makat: [ 36 -16 -23  -3]
putu: [ 20 -26 -31  33]
boluf: [ 33  19  15 -52]
Pobi: [ 40 -15 -28 -53]
has: [-16 -23  -3] | yes
has: [ 36 -16] | yes
has: [ 40 -15 -28 -53] | yes

fipib: [ 5 -2 -3  2  0 -1 -2 -2 -2  2 -1 -1 -1  2  1 -2 -1  1  1  2  2  5  4 -4
  0  1 -1  5 -1 -6 -1 -2  2  2  3 -1 -1 -2  1 -2  2 -1  1  1  3  2  0 22
 -1  0]
tazub: [ 5  2 -1  1  0  0 -1 -2 -2  2 -2  0  0  0 -2  0  1  0  0  1  1  1  2  1
  0 -4  2  4  0 -6  0  0  2  0  3  0  0 -2  0 -1 -1 -2  1  3  4  0  2 17
  0  1]
Nud: [  5  -4   1   3   1   1   0   1   1   1   1  -2  -1   0   3   1  -2   1
   1   1   1   4   1  -1   1   4   0  -3  -1  -6   1   0  -1   2   0   1
  -3   0  -1   1   1   1  -3  -3  -2   3   6 -13  -1   0]
rezo: [  5  -3   1   1   0   1   0   1   4  -1   6   1   4  -2   2   0  -1   0
   2   1   3   2  -2   1  -1  -1   2  -2   0  -6   1  -1   1   0   0   1
  -2  -1  -4   4  -2   0  -1  -2  -1  -2   5 -35   0   2]
baboz: [ 5 -3  0  2 -3  0 -2 -6  0  3  0 -2 -1  1  2 -1 -1  0 -2  2 -2  0 -4  0
  1  3  0  0 -4 -6  1  3  0  7  0 -1  0  1  1  0  3  1  0 -2  2  4 -1 -2
  0  2]
rakip: [  5   0   3   1   0  -3  -1  -2   5   1   1   2  -3  -2   3   1   1   2
   0   2   0   0   0  -4   1   4  -1  -5   0  -6   2   0  -1  -1  -2  -1
   0  -1   4   1   5   3  -5  -1  -4   1   0 -47   0  -3]
nem: [ 5  0  4  7  0 -2  1 -3 -2  4  0  0  3  0  3  0  4  1 -3  2  1 -1 -3  3
 -2 -2  3 -3  2 -6  4  0  3  1  0  1 -3 -4 -3  2  1 -1  1  5  0  0 -2 22
 -1  2]
kasef: [  5   0   1  -3  -1  -1   0  -2   2  -2  -1   1  -1   0   1   2  -3   1
   0  -1   0   0   0   2   2   2   1  -1   0  -6   2   2  -1   0  -1  -1
   2   1   1   0   2   2  -3  -1   0  -1  -1 -16   1   0]
gom: [  5  -4   0   3   1   1   0  -2  -2   1   1  -2  -1   0   3   1  -2   1
   1   1   2   5   1  -1   1   4  -1  -3  -1  -6   1  -1  -1   2   0   0
  -3   0  -1   1   1   1  -3  -3  -2   3  -5 -12  -1   0]
kez: [ 5  0  2  1 -2 -3  2 -3 -3 -1 -3  0  1  0  3  0 -2  0  0 -2 -2 -2 -4  5
 -1  3  1 -3  4 -6  5  0  0 -1 -1  0 -2 -2 -4  3  2  2 -2  3  1 -2  1 24
  0 -1]
rest: [ 4  0 -3 -1 -6] | [  1   0  -1   2   0   1  -3   0  -1   1   1   1  -3  -3  -2   3   6 -13
  -1   0]
asked: [ 5 -3  0  2 -3  0 -2 -6  0  3  0 -2 -1  1  2 -1 -1  0 -2  2 -2  0 -4  0
  1  3  0  0 -4 -6  1  3  0  7  0 -1  0  1  1  0  3  1  0 -2  2  4 -1 -2
  0  2] | baboz
Table of tags by key:
[1] -> q559
[2] -> q110
[-1] -> q390
[-2] -> q632
[0] -> q579
key fipib 25:  | q559
nem? | [ 5  0  4  7  0 -2  1 -3 -2  4  0  0  3  0  3  0  4  1 -3  2  1 -1 -3  3
 -2 -2  3 -3  2 -6  4  0  3  1  0  1 -3 -4 -3  2  1 -1  1  5  0  0 -2 22
 -1  2]
has: [ 2  0 22 -2  0] | no
asked: [  5   0   1  -3  -1  -1   0  -2   2  -2  -1   1  -1   0   1   2  -3   1
   0  -1   0   0   0   2   2   2   1  -1   0  -6   2   2  -1   0  -1  -1
   2   1   1   0   2   2  -3  -1   0  -1  -1 -16   1   0] | kasef
asked: [ 5  0  4  7  0 -2  1 -3 -2  4  0  0  3  0  3  0  4  1 -3  2  1 -1 -3  3
 -2 -2  3 -3  2 -6  4  0  3  1  0  1 -3 -4 -3  2  1 -1  1  5  0  0 -2 22
 -1  2] | nem

